In the data rows, the value 128 means zero.
Some points, each followed by its number:
tensor([126, 142, 099, 167, 158, 105, 144, 114, 028, 088, 159, 163, 184,
        112, 172, 128, 196, 153, 105, 091, 137, 128, 112, 235, 135, 212,
        092, 130, 124, 139, 141, 136]) 0
tensor([120, 097, 125, 148, 073, 114, 099, 142, 107, 228, 123, 132, 156,
        152, 141, 118, 140, 153, 117, 135, 193, 138, 161, 134, 118, 089,
        086, 174, 100, 144, 179, 151]) 1
tensor([194, 110, 186, 091, 194, 161, 173, 154, 180, 150, 130, 126, 169,
        127, 118, 185, 141, 151, 147, 115, 074, 145, 096, 112, 154, 085,
        103, 093, 158, 127, 123, 158]) 2
tensor([138, 119, 177, 138, 098, 154, 158, 110, 172, 131, 142, 187, 069,
        104, 000, 144, 102, 131, 151, 120, 060, 130, 098, 058, 128, 109,
        154, 109, 130, 146, 085, 137]) 3
tensor([186, 063, 140, 129, 148, 091, 142, 117, 148, 128, 206, 101, 073,
        104, 105, 108, 138, 096, 020, 117, 185, 129, 096, 142, 121, 105,
        092, 116, 103, 176, 140, 119]) 4
tensor([143, 108, 126, 122, 202, 169, 124, 105, 156, 175, 091, 136, 097,
        127, 161, 156, 137, 135, 119, 125, 119, 116, 114, 092, 116, 066,
        146, 115, 146, 154, 125, 116]) 5
tensor([160, 093, 168, 126, 149, 097, 128, 128, 136, 111, 179, 104, 144,
        087, 120, 121, 151, 112, 091, 097, 178, 147, 131, 189, 124, 148,
        068, 146, 133, 174, 165, 125]) 6
tensor([154, 140, 140, 097, 183, 154, 139, 111, 176, 213, 069, 151, 131,
        136, 110, 112, 114, 181, 136, 115, 099, 153, 115, 058, 165, 071,
        103, 115, 142, 082, 129, 110]) 7
tensor([161, 090, 141, 161, 097, 070, 096, 144, 109, 119, 213, 123, 109,
        146, 085, 129, 137, 083, 087, 144, 148, 130, 121, 128, 138, 129,
        084, 142, 121, 160, 135, 135]) 8
tensor([118, 112, 166, 135, 179, 218, 112, 134, 115, 145, 112, 071, 119,
        130, 158, 155, 134, 167, 135, 110, 093, 149, 137, 099, 087, 061,
        190, 131, 169, 103, 107, 147]) 9
tensor([144, 098, 137, 114, 110, 086, 118, 135, 145, 184, 178, 065, 120,
        117, 192, 139, 161, 079, 059, 129, 159, 165, 081, 161, 093, 148,
        075, 148, 150, 181, 166, 112]) 10
tensor([128, 086, 134, 178, 147, 095, 153, 109, 075, 085, 135, 173, 100,
        115, 169, 081, 151, 141, 168, 146, 155, 120, 096, 153, 125, 158,
        118, 117, 096, 150, 140, 139]) 11
tensor([119, 100, 113, 165, 178, 140, 112, 102, 147, 100, 181, 137, 101,
        122, 145, 153, 205, 054, 131, 179, 108, 128, 117, 079, 132, 123,
        204, 116, 109, 117, 082, 079]) 12
tensor([087, 141, 117, 165, 100, 168, 088, 158, 134, 104, 177, 134, 101,
        119, 107, 138, 112, 092, 140, 112, 075, 123, 157, 105, 096, 083,
        227, 132, 141, 110, 091, 121]) 13
tensor([140, 128, 132, 108, 097, 117, 127, 174, 122, 124, 163, 113, 156,
        138, 136, 142, 115, 133, 102, 114, 122, 147, 161, 096, 151, 134,
        097, 138, 114, 125, 102, 172]) 14
tensor([174, 105, 103, 141, 129, 102, 179, 172, 170, 094, 102, 166, 151,
        115, 093, 123, 122, 118, 116, 132, 163, 111, 154, 174, 159, 124,
        057, 117, 096, 118, 204, 088]) 15
tensor([170, 105, 094, 164, 080, 132, 142, 151, 195, 105, 135, 171, 085,
        139, 053, 133, 088, 099, 162, 136, 099, 133, 095, 055, 109, 144,
        106, 107, 084, 120, 116, 142]) 16
tensor([080, 072, 141, 168, 148, 156, 114, 129, 076, 138, 185, 078, 087,
        102, 149, 108, 160, 143, 155, 127, 103, 080, 135, 145, 106, 152,
        190, 107, 132, 127, 122, 115]) 17
tensor([156, 115, 164, 147, 172, 153, 140, 141, 130, 144, 119, 084, 144,
        132, 090, 118, 165, 108, 130, 111, 146, 153, 094, 142, 133, 104,
        121, 137, 109, 181, 136, 077]) 18
tensor([095, 149, 081, 102, 134, 081, 099, 101, 095, 142, 150, 143, 092,
        138, 119, 119, 128, 104, 092, 227, 160, 137, 186, 152, 127, 124,
        187, 142, 122, 138, 120, 113]) 19
tensor([100, 151, 137, 115, 070, 138, 102, 138, 164, 126, 129, 159, 118,
        126, 099, 156, 123, 079, 128, 128, 082, 153, 146, 099, 110, 096,
        160, 126, 129, 123, 063, 168]) 20
tensor([178, 118, 139, 086, 154, 111, 167, 109, 135, 217, 150, 198, 107,
        090, 147, 134, 141, 120, 107, 113, 082, 142, 080, 086, 118, 111,
        053, 132, 178, 170, 097, 152]) 21
tensor([138, 146, 106, 065, 148, 129, 124, 104, 092, 136, 140, 107, 133,
        135, 216, 144, 143, 123, 075, 167, 116, 083, 135, 138, 142, 142,
        064, 125, 160, 128, 123, 095]) 22
tensor([151, 144, 117, 103, 207, 122, 112, 158, 110, 096, 130, 077, 221,
        120, 142, 125, 127, 133, 057, 070, 164, 135, 170, 185, 132, 144,
        070, 125, 150, 125, 149, 082]) 23
tensor([168, 109, 216, 112, 130, 108, 153, 152, 166, 111, 192, 085, 125,
        111, 070, 119, 116, 175, 099, 095, 172, 123, 099, 143, 090, 156,
        083, 168, 163, 134, 138, 128]) 24
tensor([085, 132, 116, 143, 168, 142, 152, 119, 019, 130, 108, 090, 099,
        156, 152, 072, 119, 164, 149, 129, 169, 074, 082, 209, 116, 229,
        181, 119, 135, 128, 143, 167]) 25
tensor([097, 164, 108, 101, 169, 094, 158, 155, 165, 143, 124, 152, 154,
        165, 138, 114, 056, 131, 129, 130, 124, 113, 112, 197, 127, 255,
        211, 185, 138, 105, 136, 155]) 26
tensor([116, 124, 142, 137, 130, 128, 159, 088, 119, 144, 117, 120, 110,
        135, 140, 108, 158, 096, 137, 185, 130, 153, 159, 101, 145, 067,
        102, 159, 132, 138, 153, 106]) 27
tensor([137, 099, 109, 130, 138, 125, 107, 103, 124, 177, 134, 115, 000,
        099, 182, 131, 117, 088, 137, 145, 085, 148, 119, 057, 119, 034,
        119, 130, 156, 169, 122, 103]) 28
tensor([090, 139, 113, 129, 152, 090, 134, 078, 064, 133, 123, 169, 136,
        136, 166, 124, 163, 150, 138, 152, 084, 127, 134, 148, 137, 182,
        133, 109, 120, 081, 073, 123]) 29
tensor([140, 166, 059, 069, 184, 121, 180, 144, 139, 105, 120, 078, 176,
        164, 152, 100, 114, 147, 185, 145, 153, 073, 080, 135, 105, 209,
        154, 106, 122, 086, 108, 154]) 30
tensor([059, 152, 114, 133, 080, 115, 134, 076, 145, 155, 146, 060, 071,
        159, 189, 134, 134, 141, 191, 176, 109, 073, 090, 113, 125, 196,
        165, 113, 081, 084, 113, 162]) 31
tensor([126, 149, 124, 031, 153, 103, 107, 214, 132, 176, 118, 113, 160,
        136, 145, 158, 120, 156, 110, 075, 127, 134, 140, 157, 129, 098,
        109, 133, 153, 142, 107, 131]) 32
tensor([132, 132, 144, 142, 116, 134, 117, 101, 090, 154, 129, 082, 064,
        153, 130, 112, 163, 177, 123, 141, 163, 165, 143, 145, 094, 092,
        158, 133, 146, 139, 122, 119]) 33
tensor([172, 110, 127, 129, 091, 113, 139, 174, 161, 091, 139, 145, 090,
        087, 073, 141, 102, 123, 123, 085, 106, 121, 166, 072, 091, 107,
        129, 139, 129, 115, 089, 137]) 34
tensor([159, 082, 127, 143, 095, 169, 125, 156, 164, 090, 166, 124, 104,
        103, 088, 127, 155, 083, 128, 122, 088, 134, 101, 144, 098, 115,
        200, 120, 127, 122, 072, 128]) 35
tensor([163, 092, 127, 128, 120, 128, 099, 227, 129, 061, 213, 134, 159,
        075, 081, 179, 091, 127, 097, 076, 118, 113, 154, 161, 122, 098,
        140, 138, 139, 123, 147, 176]) 36
tensor([142, 154, 164, 109, 090, 129, 192, 130, 178, 134, 080, 149, 105,
        095, 058, 154, 102, 075, 097, 120, 046, 127, 104, 028, 154, 118,
        177, 088, 123, 098, 083, 082]) 37
tensor([080, 119, 101, 157, 175, 146, 107, 152, 158, 097, 121, 105, 153,
        147, 197, 130, 149, 133, 159, 113, 153, 071, 086, 198, 097, 152,
        163, 117, 115, 135, 191, 124]) 38
tensor([128, 103, 120, 158, 068, 116, 113, 128, 132, 177, 162, 156, 088,
        103, 095, 132, 110, 124, 134, 162, 142, 114, 153, 087, 176, 074,
        091, 151, 090, 168, 184, 177]) 39
tensor([153, 127, 181, 128, 117, 131, 129, 067, 124, 155, 150, 125, 095,
        157, 203, 112, 162, 118, 137, 152, 158, 105, 117, 119, 111, 117,
        087, 153, 145, 153, 116, 104]) 40
tensor([166, 138, 159, 131, 115, 156, 128, 168, 181, 070, 122, 090, 139,
        087, 084, 140, 091, 127, 137, 092, 108, 101, 144, 118, 158, 133,
        126, 112, 121, 083, 142, 115]) 41
tensor([106, 128, 125, 169, 111, 129, 122, 137, 094, 069, 082, 171, 180,
        147, 115, 067, 147, 192, 167, 109, 179, 153, 136, 209, 122, 176,
        120, 132, 119, 129, 109, 123]) 42
tensor([136, 121, 169, 095, 123, 170, 111, 099, 092, 147, 127, 072, 120,
        130, 142, 113, 145, 115, 127, 123, 168, 147, 129, 148, 102, 123,
        106, 157, 161, 134, 091, 093]) 43
tensor([109, 118, 085, 156, 161, 108, 169, 125, 137, 118, 119, 110, 148,
        120, 219, 105, 113, 122, 184, 221, 141, 052, 073, 166, 118, 207,
        135, 143, 110, 142, 149, 131]) 44
tensor([096, 139, 118, 122, 114, 137, 129, 147, 123, 150, 139, 140, 195,
        167, 120, 127, 102, 143, 102, 165, 147, 133, 198, 154, 147, 134,
        131, 137, 117, 089, 129, 124]) 45
New points follow, each followed by the numbers of its five nearest points above, smallest number first.
tensor([059, 084, 092, 131, 164, 119, 128, 096, 124, 106, 141, 075, 134,
        104, 079, 121, 199, 060, 108, 147, 084, 128, 133, 120, 140, 146,
        139, 099, 146, 132, 121, 084]) 12 17 18 27 35
tensor([152, 145, 137, 088, 182, 167, 147, 158, 151, 180, 078, 122, 120,
        114, 119, 122, 106, 142, 111, 127, 132, 125, 113, 100, 132, 081,
        117, 113, 156, 165, 127, 088]) 2 5 7 18 32
tensor([083, 135, 137, 151, 122, 139, 167, 099, 112, 155, 108, 064, 113,
        130, 202, 117, 133, 128, 199, 126, 139, 086, 083, 123, 096, 231,
        151, 154, 115, 122, 114, 167]) 17 25 30 31 44
tensor([146, 144, 154, 094, 149, 162, 168, 119, 149, 135, 069, 122, 176,
        135, 143, 158, 108, 159, 134, 131, 066, 142, 165, 038, 163, 019,
        124, 088, 131, 106, 088, 099]) 2 5 7 9 27
tensor([133, 117, 134, 117, 173, 135, 174, 077, 123, 145, 110, 130, 201,
        139, 134, 117, 220, 137, 145, 099, 104, 105, 104, 191, 148, 243,
        146, 079, 128, 093, 082, 130]) 0 11 29 30 42
tensor([186, 140, 186, 111, 135, 124, 207, 075, 199, 152, 101, 067, 110,
        133, 149, 120, 136, 158, 171, 076, 053, 122, 074, 032, 134, 134,
        075, 076, 133, 176, 106, 169]) 2 5 7 21 40
tensor([156, 142, 137, 162, 082, 058, 160, 145, 109, 102, 100, 195, 193,
        158, 105, 102, 126, 143, 165, 101, 199, 119, 107, 250, 133, 202,
        127, 158, 092, 140, 164, 150]) 0 11 15 26 42
tensor([140, 126, 145, 152, 065, 151, 126, 209, 178, 095, 146, 141, 134,
        111, 083, 141, 109, 107, 134, 050, 079, 138, 207, 112, 127, 097,
        153, 117, 138, 123, 101, 169]) 13 14 20 34 41
tensor([162, 172, 150, 091, 116, 118, 185, 126, 146, 209, 103, 143, 164,
        146, 114, 127, 098, 140, 127, 116, 101, 118, 100, 099, 117, 115,
        112, 130, 142, 111, 099, 139]) 2 7 14 21 32
tensor([156, 096, 073, 175, 116, 093, 121, 175, 142, 100, 153, 137, 153,
        135, 137, 150, 155, 156, 090, 128, 169, 059, 172, 188, 120, 102,
        099, 134, 107, 156, 157, 147]) 6 8 14 15 45
tensor([134, 127, 151, 229, 091, 098, 149, 103, 131, 106, 074, 172, 189,
        178, 077, 114, 108, 173, 148, 107, 187, 153, 083, 177, 139, 179,
        095, 143, 138, 123, 142, 132]) 11 15 18 42 45
tensor([083, 123, 137, 135, 136, 090, 118, 102, 091, 095, 133, 217, 126,
        104, 157, 084, 159, 127, 178, 173, 147, 129, 115, 112, 128, 116,
        133, 123, 064, 140, 113, 089]) 11 19 27 29 40
tensor([121, 147, 099, 134, 091, 086, 118, 156, 125, 143, 111, 153, 157,
        152, 138, 105, 078, 152, 103, 135, 210, 147, 169, 164, 132, 049,
        092, 136, 108, 147, 192, 105]) 1 15 27 39 45
tensor([145, 135, 130, 114, 142, 129, 141, 151, 128, 126, 121, 134, 119,
        131, 108, 110, 109, 167, 118, 094, 108, 154, 106, 113, 118, 066,
        088, 148, 164, 158, 106, 140]) 5 14 18 32 34
tensor([105, 133, 132, 171, 156, 147, 152, 110, 083, 088, 131, 156, 189,
        098, 171, 115, 209, 116, 158, 135, 116, 098, 126, 195, 133, 205,
        136, 086, 102, 130, 142, 093]) 0 11 29 38 42
tensor([102, 133, 132, 150, 129, 119, 162, 073, 055, 144, 094, 181, 111,
        104, 140, 149, 154, 151, 193, 162, 112, 124, 088, 136, 121, 231,
        132, 136, 121, 117, 102, 110]) 11 25 29 42 44
tensor([166, 108, 142, 145, 070, 159, 147, 129, 120, 121, 123, 164, 135,
        153, 063, 092, 158, 141, 110, 118, 179, 119, 119, 116, 119, 113,
        120, 154, 089, 157, 150, 117]) 1 8 18 27 39
tensor([137, 106, 131, 168, 089, 132, 118, 163, 152, 099, 130, 161, 139,
        101, 099, 162, 091, 099, 131, 090, 094, 117, 136, 091, 120, 069,
        255, 088, 047, 122, 136, 169]) 13 20 34 35 41
tensor([128, 134, 133, 130, 068, 104, 137, 133, 169, 116, 123, 166, 000,
        108, 098, 122, 084, 140, 133, 130, 192, 114, 136, 106, 105, 102,
        151, 134, 129, 119, 110, 125]) 16 20 33 34 39
tensor([123, 177, 072, 086, 187, 114, 155, 152, 116, 126, 089, 096, 159,
        174, 163, 110, 098, 131, 150, 142, 153, 081, 078, 169, 143, 213,
        191, 118, 179, 070, 135, 109]) 25 26 30 38 44
tensor([108, 142, 118, 147, 119, 120, 111, 150, 089, 119, 147, 112, 196,
        143, 126, 110, 109, 136, 082, 111, 170, 171, 158, 184, 119, 107,
        111, 145, 138, 115, 161, 122]) 1 6 14 23 45
tensor([145, 102, 243, 109, 117, 192, 203, 149, 228, 151, 117, 109, 116,
        119, 134, 139, 175, 161, 149, 070, 098, 163, 085, 041, 118, 089,
        096, 161, 141, 167, 122, 148]) 2 5 7 18 24
tensor([122, 118, 102, 168, 156, 218, 140, 140, 074, 080, 098, 176, 201,
        129, 147, 085, 184, 160, 136, 126, 174, 119, 125, 199, 120, 137,
        124, 116, 097, 159, 124, 095]) 0 11 18 38 42
tensor([170, 112, 066, 133, 073, 092, 069, 132, 123, 154, 099, 121, 090,
        155, 110, 090, 041, 021, 086, 148, 180, 125, 130, 136, 122, 087,
        127, 160, 113, 147, 169, 097]) 1 8 19 27 39
tensor([180, 123, 124, 141, 082, 090, 124, 130, 181, 136, 156, 160, 082,
        133, 064, 118, 108, 111, 140, 170, 202, 122, 125, 099, 149, 108,
        131, 161, 051, 142, 175, 102]) 8 15 16 27 39
tensor([154, 151, 103, 081, 242, 183, 101, 145, 146, 104, 109, 138, 154,
        087, 149, 116, 103, 163, 117, 128, 040, 141, 158, 090, 172, 063,
        130, 087, 128, 057, 105, 077]) 2 5 7 9 41
tensor([099, 108, 168, 151, 147, 111, 158, 120, 086, 148, 094, 080, 111,
        152, 168, 112, 127, 137, 175, 120, 121, 075, 068, 204, 080, 196,
        153, 124, 107, 139, 116, 159]) 11 17 25 38 44
tensor([086, 125, 135, 201, 099, 076, 092, 092, 089, 129, 102, 183, 168,
        158, 060, 121, 158, 147, 170, 176, 148, 114, 131, 213, 129, 179,
        184, 133, 112, 097, 129, 134]) 11 19 29 42 45
tensor([149, 114, 099, 148, 112, 129, 119, 109, 150, 076, 154, 184, 141,
        057, 074, 144, 085, 110, 116, 118, 098, 110, 134, 098, 121, 085,
        168, 112, 152, 111, 113, 119]) 13 20 34 35 41
tensor([107, 131, 140, 125, 160, 162, 103, 146, 121, 074, 123, 142, 190,
        142, 101, 105, 128, 117, 116, 120, 113, 164, 166, 142, 157, 099,
        164, 114, 108, 082, 153, 119]) 13 14 18 41 45
tensor([152, 156, 184, 092, 100, 092, 159, 150, 149, 091, 149, 148, 159,
        198, 104, 146, 083, 160, 089, 085, 089, 144, 101, 096, 156, 161,
        065, 097, 110, 115, 100, 165]) 2 14 24 34 41
tensor([129, 106, 166, 075, 152, 140, 172, 138, 182, 178, 107, 127, 127,
        133, 143, 132, 101, 143, 124, 110, 137, 124, 104, 091, 151, 095,
        155, 119, 183, 135, 125, 134]) 2 5 7 14 32
tensor([116, 084, 098, 133, 140, 122, 094, 122, 049, 136, 122, 103, 125,
        128, 157, 115, 148, 110, 109, 148, 142, 141, 131, 096, 130, 076,
        110, 144, 135, 161, 148, 103]) 5 18 27 33 43
tensor([150, 170, 174, 084, 137, 161, 179, 085, 159, 158, 085, 075, 154,
        140, 142, 162, 116, 126, 138, 078, 068, 152, 080, 034, 143, 131,
        079, 080, 159, 129, 085, 176]) 2 5 7 14 21
tensor([134, 114, 138, 133, 125, 046, 133, 137, 147, 147, 141, 139, 156,
        115, 122, 119, 083, 126, 132, 145, 144, 128, 144, 129, 153, 127,
        056, 157, 135, 117, 184, 094]) 6 8 14 15 27
tensor([105, 119, 137, 147, 049, 058, 090, 106, 070, 130, 117, 155, 150,
        120, 131, 133, 171, 152, 149, 138, 138, 121, 079, 148, 151, 159,
        066, 103, 105, 208, 128, 130]) 8 11 29 40 42
tensor([126, 115, 112, 142, 119, 099, 110, 181, 147, 114, 152, 162, 130,
        116, 098, 152, 112, 105, 138, 146, 112, 135, 164, 080, 162, 075,
        143, 118, 085, 177, 159, 143]) 8 14 20 34 39
tensor([091, 133, 122, 113, 162, 112, 172, 073, 107, 148, 137, 103, 112,
        131, 206, 130, 113, 100, 175, 133, 135, 093, 126, 160, 146, 175,
        133, 138, 143, 140, 156, 149]) 11 22 29 40 44
tensor([084, 144, 126, 141, 124, 122, 097, 145, 083, 081, 097, 203, 203,
        106, 147, 075, 114, 195, 142, 125, 137, 104, 155, 194, 150, 148,
        144, 114, 090, 048, 128, 111]) 0 11 29 42 45
tensor([135, 136, 136, 153, 169, 137, 154, 045, 117, 099, 114, 176, 178,
        141, 121, 104, 207, 110, 169, 120, 103, 107, 099, 185, 150, 204,
        125, 147, 137, 116, 090, 080]) 0 11 18 29 42
tensor([094, 116, 155, 151, 055, 137, 108, 154, 152, 132, 154, 131, 073,
        100, 081, 174, 111, 095, 137, 096, 097, 111, 144, 104, 118, 088,
        184, 127, 132, 147, 054, 179]) 3 13 20 34 35
tensor([162, 147, 163, 111, 128, 173, 158, 162, 175, 122, 108, 111, 169,
        128, 147, 146, 134, 171, 132, 043, 103, 136, 100, 156, 136, 004,
        101, 128, 158, 114, 122, 162]) 2 5 9 32 41
tensor([081, 140, 123, 143, 078, 088, 101, 102, 125, 158, 129, 163, 155,
        143, 121, 146, 134, 115, 159, 134, 120, 130, 099, 230, 130, 208,
        163, 111, 130, 122, 126, 116]) 26 29 38 42 45
tensor([125, 111, 110, 135, 101, 088, 090, 126, 083, 122, 151, 132, 096,
        150, 079, 121, 105, 137, 056, 128, 216, 151, 104, 173, 100, 100,
        116, 148, 102, 149, 152, 145]) 1 4 6 8 33
tensor([123, 127, 145, 046, 129, 137, 121, 112, 120, 143, 167, 097, 106,
        126, 162, 134, 168, 132, 097, 125, 147, 149, 124, 132, 098, 142,
        112, 165, 135, 173, 120, 119]) 10 22 33 40 43
tensor([167, 125, 166, 081, 205, 170, 143, 137, 150, 131, 128, 103, 171,
        098, 119, 152, 111, 145, 123, 071, 095, 142, 098, 088, 139, 111,
        102, 105, 176, 126, 121, 133]) 2 5 7 18 41
tensor([119, 128, 084, 137, 098, 118, 173, 123, 123, 112, 112, 137, 150,
        164, 103, 144, 101, 129, 099, 144, 150, 123, 164, 102, 140, 126,
        144, 105, 108, 128, 171, 140]) 14 15 27 39 45
tensor([121, 093, 153, 186, 122, 152, 101, 116, 167, 123, 095, 136, 134,
        115, 131, 121, 134, 086, 136, 133, 156, 142, 147, 083, 159, 086,
        115, 170, 083, 154, 197, 092]) 1 5 18 27 39
tensor([102, 137, 122, 114, 151, 174, 139, 102, 043, 144, 128, 074, 113,
        102, 203, 130, 168, 115, 109, 163, 133, 143, 144, 148, 077, 118,
        135, 154, 149, 140, 118, 099]) 22 27 33 40 43
tensor([167, 137, 248, 100, 107, 156, 206, 092, 169, 159, 077, 090, 117,
        143, 132, 162, 128, 153, 159, 121, 092, 141, 125, 026, 152, 128,
        039, 119, 130, 154, 055, 170]) 2 7 14 21 40
tensor([106, 054, 155, 141, 167, 094, 116, 102, 096, 151, 120, 134, 076,
        102, 151, 126, 166, 110, 125, 150, 119, 174, 150, 119, 131, 088,
        166, 142, 150, 139, 161, 074]) 5 18 27 28 33
tensor([089, 125, 106, 138, 114, 120, 126, 132, 062, 070, 111, 196, 164,
        127, 121, 072, 159, 181, 158, 152, 122, 111, 149, 190, 156, 140,
        145, 093, 094, 122, 150, 126]) 0 11 29 42 45
tensor([201, 147, 115, 095, 177, 175, 154, 116, 127, 135, 088, 136, 103,
        123, 104, 133, 140, 168, 124, 106, 134, 086, 107, 141, 104, 100,
        133, 132, 175, 069, 112, 090]) 5 7 33 41 43
tensor([139, 151, 097, 135, 127, 105, 168, 125, 113, 104, 063, 173, 196,
        140, 103, 104, 139, 144, 114, 132, 188, 103, 106, 224, 158, 201,
        107, 096, 123, 101, 139, 147]) 0 11 15 42 45
tensor([152, 146, 130, 103, 130, 107, 132, 129, 154, 190, 102, 078, 142,
        146, 145, 144, 144, 127, 128, 127, 137, 132, 121, 116, 110, 107,
        130, 127, 191, 135, 053, 127]) 5 14 32 33 43
tensor([110, 156, 099, 099, 096, 145, 094, 135, 091, 154, 122, 122, 148,
        165, 100, 139, 127, 132, 055, 135, 150, 142, 209, 172, 094, 116,
        154, 156, 104, 104, 096, 147]) 14 19 20 33 45
tensor([123, 116, 182, 170, 117, 099, 132, 126, 053, 122, 136, 178, 148,
        115, 069, 107, 178, 176, 143, 138, 160, 140, 135, 255, 136, 196,
        098, 137, 134, 092, 108, 073]) 0 6 11 29 42
tensor([120, 155, 130, 104, 126, 130, 109, 099, 116, 163, 131, 137, 210,
        140, 111, 092, 146, 167, 123, 120, 180, 140, 121, 112, 143, 131,
        108, 147, 124, 121, 125, 103]) 1 14 18 43 45
tensor([130, 117, 122, 097, 169, 179, 112, 161, 105, 117, 092, 121, 146,
        100, 155, 125, 160, 149, 112, 100, 117, 147, 157, 148, 134, 024,
        157, 142, 147, 112, 122, 136]) 5 9 32 33 43
tensor([172, 161, 154, 109, 121, 136, 122, 177, 135, 125, 125, 117, 170,
        129, 146, 155, 097, 158, 111, 058, 102, 158, 116, 125, 151, 083,
        077, 130, 147, 145, 121, 189]) 2 14 32 36 41
tensor([091, 148, 170, 157, 106, 148, 113, 086, 062, 089, 085, 181, 160,
        128, 121, 088, 164, 180, 159, 127, 151, 145, 112, 190, 105, 170,
        149, 121, 053, 095, 095, 153]) 0 11 25 29 42
tensor([114, 122, 085, 114, 139, 137, 143, 025, 086, 153, 119, 106, 077,
        137, 187, 124, 141, 102, 200, 193, 093, 127, 129, 065, 143, 106,
        072, 149, 132, 167, 129, 088]) 5 22 27 28 40
tensor([129, 096, 164, 135, 081, 141, 114, 125, 089, 084, 173, 171, 106,
        114, 110, 117, 143, 127, 131, 077, 127, 161, 147, 112, 148, 103,
        129, 122, 106, 147, 109, 164]) 8 14 20 34 35
tensor([169, 111, 174, 136, 176, 150, 140, 134, 142, 162, 125, 132, 094,
        117, 149, 123, 145, 109, 138, 129, 106, 125, 119, 101, 102, 032,
        121, 139, 162, 137, 112, 097]) 5 18 27 28 40
tensor([120, 127, 181, 108, 151, 208, 112, 103, 117, 145, 095, 087, 098,
        131, 150, 133, 166, 125, 133, 101, 094, 157, 160, 063, 081, 050,
        143, 127, 140, 149, 090, 122]) 5 9 27 33 43
tensor([186, 130, 168, 103, 184, 155, 134, 128, 162, 132, 093, 102, 192,
        123, 125, 158, 184, 147, 133, 070, 093, 111, 096, 156, 124, 129,
        088, 114, 162, 118, 119, 165]) 2 5 18 32 41
tensor([180, 146, 140, 106, 165, 113, 139, 143, 182, 161, 079, 138, 171,
        141, 114, 132, 091, 161, 125, 117, 143, 163, 116, 104, 160, 081,
        109, 094, 144, 133, 158, 129]) 2 5 7 18 32
tensor([174, 112, 088, 135, 142, 109, 093, 168, 158, 105, 119, 142, 144,
        137, 077, 147, 093, 097, 045, 139, 165, 115, 137, 162, 116, 120,
        106, 088, 093, 100, 175, 099]) 4 8 15 41 45
tensor([161, 100, 141, 128, 160, 110, 122, 141, 098, 119, 188, 073, 165,
        085, 138, 122, 154, 148, 100, 110, 153, 151, 123, 212, 095, 142,
        093, 171, 143, 156, 158, 091]) 6 10 18 23 43
tensor([084, 153, 087, 153, 149, 125, 135, 114, 101, 126, 153, 113, 106,
        125, 159, 122, 075, 128, 166, 142, 119, 074, 110, 087, 131, 171,
        143, 102, 091, 123, 131, 153]) 11 17 29 31 44
tensor([139, 121, 106, 173, 054, 144, 186, 161, 170, 094, 132, 155, 074,
        095, 115, 185, 064, 114, 104, 091, 102, 136, 111, 118, 141, 107,
        170, 131, 115, 103, 123, 142]) 16 20 34 35 41
tensor([079, 199, 090, 121, 163, 153, 161, 141, 107, 098, 071, 115, 139,
        164, 186, 119, 072, 146, 149, 111, 123, 111, 133, 155, 116, 195,
        158, 119, 125, 062, 103, 122]) 25 26 29 30 45
tensor([126, 215, 142, 060, 115, 191, 123, 151, 112, 127, 079, 094, 173,
        127, 166, 159, 132, 175, 116, 074, 126, 147, 129, 204, 133, 088,
        119, 131, 153, 096, 115, 115]) 9 23 32 43 45
tensor([120, 082, 144, 103, 141, 156, 121, 069, 112, 143, 121, 126, 091,
        117, 183, 121, 128, 133, 145, 128, 118, 151, 126, 037, 159, 151,
        079, 129, 131, 130, 080, 156]) 5 14 27 40 43
tensor([123, 119, 155, 130, 073, 148, 122, 167, 191, 108, 135, 162, 129,
        113, 069, 172, 094, 116, 143, 134, 107, 133, 139, 117, 123, 094,
        179, 093, 088, 115, 115, 159]) 16 20 34 35 41
tensor([180, 099, 096, 143, 126, 105, 060, 138, 102, 111, 166, 167, 131,
        108, 098, 105, 144, 118, 089, 122, 152, 111, 124, 128, 164, 087,
        110, 132, 058, 129, 171, 122]) 4 8 14 15 39
tensor([169, 121, 109, 103, 071, 081, 120, 152, 164, 120, 156, 119, 126,
        138, 102, 138, 122, 113, 074, 139, 154, 167, 147, 098, 150, 142,
        103, 128, 121, 125, 126, 157]) 8 14 20 34 45
tensor([114, 170, 105, 139, 078, 089, 073, 156, 112, 145, 109, 144, 168,
        141, 158, 106, 083, 113, 101, 134, 231, 125, 168, 187, 135, 067,
        099, 175, 132, 164, 216, 090]) 1 6 15 27 45
tensor([068, 163, 117, 119, 139, 106, 152, 064, 130, 160, 124, 113, 049,
        135, 175, 122, 125, 121, 171, 168, 127, 085, 111, 159, 117, 231,
        207, 133, 135, 121, 131, 149]) 25 26 29 31 44
tensor([120, 090, 185, 133, 092, 122, 115, 127, 121, 132, 126, 101, 170,
        156, 150, 124, 114, 151, 133, 116, 153, 171, 163, 119, 130, 104,
        082, 157, 114, 152, 192, 131]) 1 6 14 27 45
tensor([109, 106, 088, 136, 159, 158, 167, 098, 098, 123, 128, 138, 057,
        120, 183, 088, 132, 127, 157, 142, 145, 075, 097, 125, 082, 192,
        131, 143, 107, 152, 111, 125]) 11 17 25 40 44
tensor([155, 128, 108, 139, 144, 121, 136, 086, 075, 084, 128, 239, 177,
        110, 138, 085, 165, 159, 106, 117, 097, 121, 108, 200, 123, 198,
        112, 103, 137, 165, 116, 109]) 0 6 11 29 42
tensor([166, 098, 137, 101, 201, 150, 163, 150, 122, 146, 141, 125, 097,
        124, 151, 130, 155, 160, 126, 126, 100, 126, 151, 120, 108, 087,
        140, 116, 180, 151, 161, 109]) 2 5 9 18 33
tensor([166, 133, 095, 134, 111, 067, 151, 129, 146, 116, 127, 140, 133,
        137, 110, 108, 106, 109, 098, 161, 138, 088, 153, 076, 141, 139,
        104, 102, 113, 052, 163, 172]) 14 15 16 34 45
tensor([182, 161, 161, 090, 123, 106, 152, 136, 137, 119, 143, 129, 255,
        159, 085, 143, 088, 187, 108, 094, 104, 138, 157, 077, 188, 173,
        106, 105, 099, 087, 117, 160]) 2 14 32 41 45
tensor([108, 126, 127, 135, 057, 066, 067, 109, 148, 109, 167, 167, 091,
        098, 105, 186, 097, 090, 122, 121, 084, 110, 140, 100, 138, 085,
        166, 107, 138, 129, 112, 196]) 13 14 20 34 39
tensor([126, 121, 136, 130, 098, 143, 091, 145, 111, 095, 192, 126, 143,
        148, 109, 143, 125, 151, 094, 140, 094, 135, 177, 134, 133, 080,
        122, 122, 113, 112, 165, 170]) 8 14 36 39 45
tensor([064, 091, 109, 158, 139, 101, 120, 133, 053, 095, 130, 153, 160,
        108, 170, 120, 185, 098, 131, 122, 119, 123, 106, 242, 127, 171,
        114, 134, 104, 123, 132, 142]) 0 11 29 38 42
